Here are some points:
[ 21 -24 -30 -24  -6  19 -70  45 -34  45  39  10 -17  65  14  30]
[ 25 -32  33 -32   1  44 -63  63 -42  53   9 -11   2 101  10  59]
[ 39 -29   9  18  21 -12 -66 122   0  84  15 -13   2 102  -5  20]
[ -3  -7  -6 -25 -14  26  15 -16 -46 -23  31 -12 -21  28   2  30]
[  0  30   3   8  16 -43  13 -51  32 -12   7  -1  23 -32   2  -8]
[-30   3  28 -28   1  20  15 -42  23 -20  25 -40  26  -7  -7   8]
[  5  22   0 -21 -26 -17   9 -48   4 -13  12   1   9   7 -15   1]
[ 17   9  21  15 -10  47 -26  47 -56  54  56   3 -11  88  13  61]
[-33  18 -27  21 -41  17 -26   1 -12   0 -17 -49  -1  51 -21   9]
[  1  14   7 -12 -22   0  17  14 -10  31 -12 -17  30  -1 -18  -9]
[ -17   15  -45   11   -1  -22   26  -58   90  -70  -13   11  -24 -110
    8 -100]
[  7  53   5  -5   7 -12 -55  97 -29  81  12  25  -5  89  27  56]
[ -2 -31  53  -1  14  40 -59  82 -18  72  32 -47  10 118  14 116]
[ 24 -18  10  27   0  21 -19  42 -20  50 -52 -10   0  55 -35  -9]
[ -63   47  -25   20   20  -39   53  -65   47  -19  -39  -67   -3 -118
  -82  -85]
[ 46 -40  10 -11   8  52  -7  29  11 -12  33   9  29   8  28  54]
[-31   7 -13  40  18 -41   9 -36  18  27 -13  -2 -35 -27  26 -73]
[ -55  -18  -49   66   31 -104   82 -127  118 -127  -74  -18  -10 -127
  -73 -127]
[ 21  21   8  -9  46 -24  89 -94  16 -14 -55 -45  37 -36 -21   3]
[ 16 -41   2  -3  41  21 -33  51 -56   7  24  23  12  72  11  75]
[ 15  17  40  -5  40 -14  29 -72  29 -25 -10 -29  25   8 -16  44]
[-34  -5  34   7  26  36  -1   4  12   2  -2 -37  19  41   4  60]
[ 36 -30  21 -29  -1  21 -81  55 -14  51  16 -31 -11  86  25  84]
[ -15   20  -24  -42  -14   25   46 -125   11  -21  -74  -16    8  -62
  -36  -17]
[ 23   7 -14  59  60   2  12  24   4  46  28   4 -12  -3 -17  -1]
[-25 -21 -14  33  31 -16  17 -51 -57 -43 -18 -10 -29 -18   7 -18]
[ 29 -23 -41 -20 -14  14 -19   0  42 -13  18   0   0  -3  35  10]
[  2 -18  10 -32   8  25  13   7 -50 -17   6   0  -8   6  11  27]
[ -3  -8 -14 -10  17  16 -22 -17  38 -35 -15  -5  26  10  -8   0]
[-45   2 -13  -6  20 -43   6  -5  15  17 -41 -26  10 -13 -52 -38]
[ 36 -12  42  31  13 -35  24 -59  -3  14  10 -12  25  28 -32 -13]
[-40  14   3 -12  -7  27  10  23   8  -6  22 -21 -36 -10  28   6]
[-59  11 -30  28 -25   1 -28 -49   1 -42 -23  13 -18 -14 -43 -24]
[  2 -12   8 -13   8  30 -40   5 -35  11 -30  30 -11  42  19   0]
[-60   2 -23  27 -25 -18  -4 -81  16 -56   5 -16 -28 -83 -63 -81]
[  64  -53   68   -2   62   68 -105  127  -35  127   55   34    2  127
   12  107]
[ 37  -2  30 -20  -5 -34  29 -10  34  18  21   2  25  -8   2  31]
[ 47 -37  28 -11   0  24 -31  47 -17   4   6  18  33  45  15  71]
[-59  24 -20  -8   6   0  32 -47  80 -58 -23 -24 -25 -74   3 -35]
[-38  39   3  -6  11 -48   0   8   6  12  -2 -44   3   9 -67  -4]
[ 21  -9  34 -22 -50 -29 -25   1   2  21  10   2   5  44 -31  34]
[ -5  -4   1 -11 -74   9   6  29 -36  78   8 -40  15  34  48  15]
[  7 -19 -10  -7  -9   9  34 -21  26 -44  -1  32  12 -42  33  12]
[ 65 -44   2  -5 -24  40 -95 111 -60  66  42  54 -42 127  56  30]
[ 45  -9  11  43  34 -12 -49  55   2  69   1  10  12  31   0   0]
[ -3 -12 -11 -16 -24 -12  28 -67  23 -63 -30  30 -20 -87  -2 -14]
[ 13  -6  16 -46 -32  36 -60 101 -62  62  56  40  15  63  42  65]
[ -21   32  -54  -20  -19  -10  103 -102   58  -64  -24   34  -20 -127
  -22  -84]
[-49  12  14  28 -11   7  37 -58 -31 -20  -1 -45  -2  -8   2  26]
[ -47   38  -66   -3  -15  -24   69  -68   56  -86  -26  -12  -10 -117
  -12 -118]
[ -27   -7  -20   -1   16   -9   45 -111  -43  -86  -37  -24   14  -87
  -16  -34]
[  4   5  -3 -63 -33  53 -14   6 -30   9 -17   0  23  -2  -2  15]
[  2   3  24  10  -2  17 -17  84 -59  46  23  17 -23  74 -27  85]
[-11  21 -46 -36 -28  10  49 -79  36 -62 -42 -19  22 -99  -7 -82]
[-17 -33   8  22  10   6  39  17   4  -3 -13 -33  13  38 -24   6]
[  65  -50   41   -3   -4   46 -102  127  -69  126  -27    5    3  127
    0   62]
[  7  -6   3  -9   8  19  27  -1  37 -15  18  15  18 -45  18   0]
[ 12 -11  26  -6 -17  39   8  13  16 -22  25  49   9 -28  35  33]
[ 30   0  24 -13 -23 -32  -2  35 -23  27 -56 -14  43  40 -16  -8]
[ 10 -17  23  20  32  22  24  -4 -35 -24  11  41 -38  -3  11  25]
[ -2  30 -47 -25 -13 -20  60 -69  16 -39 -11 -14 -10 -46 -18 -26]
[ 35   8 -14  17 -23 -21  -6  29  32  30 -10   3  33  14 -19 -51]
[ 21  -1 -36  47  52 -50  74 -31  57 -42  14  -9  10 -76  -8 -61]
Then 12 other points, each followed by its number:
[-36  15 -30 -23 -24  14  72 -16  14  11 -13 -11  -1 -85 -10 -43] 0
[  1   1  -4 -20 -33  39 -47  37  -4  52  42 -31  18  58  23   7] 1
[ 58   0  -9 -13  -7  12  25  55 -26  15  -5  25  15  25 -16  -3] 2
[  2 -11   7 -28 -19  36 -69  30 -29  19  16 -13  -3  72 -19  16] 3
[ -12    1  -15   62   28  -79   11 -109   23  -94  -23   16  -11  -85
   13  -52] 4
[ 42   1  15 -32 -20  33  10  20 -21   3  14  34  -8  11  43  35] 5
[-19  20  51 -38 -46 -21 -29 -13  -9   3  13 -34  16  60   8  64] 6
[-43 -25  31   8 -28  22   5 -20 -29  21 -18  21  16 -14  -9 -34] 7
[-18  63 -39 -55 -18  37  37 -13  37 -42  21  -8  15 -80 -22 -48] 8
[  3 -36  39   8  12  54 -41  76 -52  61  10   8 -20  74  14  56] 9
[  -9   12  -24  -18  -23  -28   55 -127   16  -39  -34    0  -21 -106
   14  -67] 10
[-20 -27  25  -5  30  42  10  13 -41 -24  15   1  19  39 -14  95] 11
Which of these numbered points is nearest to each point below, ignoring the direction in which the first points spread most? Its number follows each.
[ -26    7  -35   49   20 -107   51 -107   72  -96  -40   16   -4 -125
   -5 -110] > 4
[  0 -11  -3 -36 -28  19 -25  -6  -7 -18 -23 -35   7   6 -24   7] > 3
[-19 -29  19   1  26  27  -1  40  -8  25  -4  19  -5  19  -6  31] > 9
[-43  -8   3  -5 -19 -13 -54 -29 -22 -17 -19 -24 -15  -5 -28 -21] > 3
[-17   1  25 -29 -33 -25   6 -50 -30 -22 -56 -35  56  -5 -19  22] > 6
[  -9   17  -10   18   -7  -32   54 -102  -19  -44  -34   -4   -5  -83
   -5  -58] > 10
[-29 -15  18   9  -7  20  18 -15 -63  27 -20  11  28  -6  -7   0] > 7
[ 68   7   1   1 -13  -8 -31 115 -58  76  11  35   2  81  22  53] > 2
[ -4  22  12 -65 -20  33 -39  77  -8  26  37  29  25  34   7  22] > 8
[ 51 -31  52  65  42 -41   2 -46   7  14  -9   1   8  22   8  -1] > 4
[  68  -24   76  -72   -7   47 -127  127 -115  127   60   15   17  127
   29  127] > 10
[-10   6  -2  -9  -5 -56  34 -60  19 -20 -14   2  15 -28  24 -60] > 10
[-42 -10 -14  13  19  43   3  28 -16  28 -22 -34 -22  34  15   6] > 9
[ 23 -30  29  26  42  34 -15  19 -53  -6  22  49  -1  47  45 127] > 11
[ 12  -6   9 -34 -12  86 -40 127 -61 100  70  25   7  86  15  51] > 0
[ -35   21  -27  -49  -45   -8   49  -58   17  -47   -1   12    7 -106
  -19  -57] > 0
[ 57 -14   0  -9  15   1  49  29  26  25  -1  -7   4   8 -37  14] > 2
[ 28   7  50  28  44 -34 -74  83  -5  71  38  52 -32  72  21  61] > 4
[ 24 -24  34  57  25  10 -37  34 -36  18  47  56 -35  90  13  81] > 4
[  0  17  -2 -62 -28  19 -16  65  -4  12  36   4  29 -14   2  19] > 8
[-12 -47  36   7  40  67 -38  83  -1  39  18  23  -3  35 -11  45] > 9
[ -46   31   -8    0  -16   -9   85 -127  -36  -29  -84  -25    3  -94
  -68  -54] > 7
[-13  17  -5 -19 -31  -6   9 -31  34 -49   5  39 -21 -74   9  -1] > 5
[ -1  -3  -7 -35  16 -58  24 -58  14   4  10   7  24 -24  -6 -10] > 10
[-53  -1 -19  24  15   5  56 -36   0 -36 -35  -4 -27 -59 -15 -66] > 9
[-37  14 -15  -8 -34 -51  70 -94  -3 -37 -43 -71  26 -36 -51 -16] > 6
[-10   0  -5   6  -5  30   2  55  14  58  16   9   2  44  30  34] > 0
[ 15 -14   1 -57 -23  89 -18  37 -86  92  14  13  26 100  -4 110] > 0
[-26   6  -9   7  31 -18  40 -13 -26   7 -32  12 -26 -12   8   4] > 9
[ 15 -19  25 -10  27  62 -15  65 -64  29  17  17  -8  63  27 113] > 11
[ 15  24  -5 -55  -8  40 -27  46   3  18  23  36  19  15  -2  31] > 8
[ -48   63  -18  -17  -49   -9   67  -14   49  -38    0  -12    4 -101
   -8  -79] > 0
[   1   10  -19  -36  -39   28   55 -102  -30  -27  -40   -6    5  -39
  -34   -8] > 10
[ 13   4  15 -14 -30  22 -62  -3  23  14  -1 -11 -28  24 -41  10] > 3
[-71  10 -69 -20 -42  -4 -14 -67 -10 -66 -21  -7   0 -22  -7 -69] > 3
[ 68 -38  15  13  27  -4 -75  44  45  18  21   1   5  49  56  17] > 4
[ 15   4  45 -46 -29  -9 -36  15 -47  26 -10 -29  56  37  23  41] > 6
[ -8   7  -6 -28 -44  15  36 -71 -46 -20 -13 -12  19 -16 -12  20] > 10
[-24  -7 -10   9 -35 -32  -6 -56 -19 -21 -38  -8  -4 -59 -24 -36] > 7
[-16  37  -1 -50 -59  14  32  -7  18 -46  11  21   2 -82 -27 -34] > 8
[ -7  14   5 -14 -32 -46   8 -27 -22 -41  -8 -23 -16 -14  19  41] > 6
[-27   3 -21   9 -62 -33  31 -49  29  -5  10 -21  12 -54   5 -67] > 1
[-62 -14 -26  -5 -17 -12  -5 -94 -10 -83 -26 -18   3 -51  -5 -51] > 3
[-66   0 -19  -4 -30  -2 -18 -57  -4 -32 -25   3   9 -48   5 -39] > 7
[ 38 -15  24   9  13 -19  -9 -12  45 -11  34   0  24  -9  25 -66] > 1
[  3   6  36 -37 -61 -14  10 -40 -23  21 -14 -48  -4 -12 -12  25] > 6
[ -44   35  -12  -23  -17    0   45  -61   56  -31  -55   12    6  -96
  -48 -104] > 7
[-23  35   9 -45 -29   3   4  30  13  -2  38  10  15 -35   2 -14] > 8
[ 21 -39  38 -11   5  29 -41  81 -49  60  11 -39  52 127  -5 112] > 11
[ 60   0  -6  19  -9   5  -8  65  19   7  38  22  35  42   1 -16] > 2
[ 73   3 -32   3 -44 -22  12  49 -53  63   7  57  34  29 -21  -3] > 2
[ 18 -11  15  71   7 -41   0 -58  30   4 -25 -18  10   7 -22 -22] > 4
[ 41  -3 -13 -12  -2  33  -9  67 -30  16  57  44 -10  33  27  62] > 5
[ -7  21 -10 -20 -19  22  11 -12   2 -37  -7  50 -23 -39   7 -40] > 5
[-22  19 -20 -22  -1  12   5 -46  28   9 -20  -8  -2 -25   5 -48] > 1
[ 11  -6 -16  48  -9  -4 -23   1  13 -12  20  45 -29  -6  44 -45] > 4
[-11  17 -21  16 -19 -43   5 -57  34   5 -15  31   2 -59  -1 -82] > 10
[-41  -1   4  -8 -56 -31  35 -92 -16 -44 -57 -42  31 -99 -10 -29] > 7
[ 15  26  -4 -14 -20  37  12  10 -44  -8  11   7  -9 -10  19   4] > 5
[ 46 -27  17 -48   3  10 -25  91 -13  60  17  20  35  86 -10  65] > 2
[  6 -36  10  23  11  52 -63  41 -47  42   5 -14 -18  54  11  30] > 9
[  13    5    6  -21   26   52 -121  127  -31  107   63   29  -13  127
   38  106] > 1
[  1  12   7 -12 -21  16  16   0 -30 -25  44 -17  27  36   1  52] > 11
[  18   25  -37   19  -15  -60   45  -86   75  -65  -43   19   36 -110
  -51 -127] > 2
[ 34   6   0  37  -4  16  10  59  17  24  -3   9  23  13  -1 -41] > 2
[-64   6 -20  -3  -3  -2   5 -91 -15 -46 -23 -18 -24 -34 -68 -44] > 3
[-31  -4 -23  32   4   7  35  15 -35  -9 -11  -8 -29  19  25  34] > 9
[ 35  -9 -36  20   0 -34  36 -37  58 -25 -22 -10  27 -38 -25 -35] > 2
[ 23  25 -34  24 -41 -38  71 -68  29 -59 -27   6  36 -98 -47 -41] > 2
[ -8 -23  12  27  33 -26   9 -26 -15 -36  -5  46 -47  -4  24  13] > 4
[-23   2 -13  28  21   4  39  18 -41 -16  -5  -4  11 -38 -15 -10] > 9
[ 52 -21  17 -30  24   3 -20  44 -34  84  26  -9  39  98  35  66] > 10
[  3   4  25 -23 -43 -10  40 -36  20  21 -20 -53  18   2 -38  11] > 6
[ 41  38  18 -51 -31  51 -32 118 -54  86  54  25  18  56  25  42] > 8
[-29  27 -56   9 -34   3  56 -34 -10   6 -18 -73 -10 -12  -4  -9] > 1
[  1 -13  12 -17 -15  23   2  46 -91  13  23 -10 -28  75  29  91] > 11
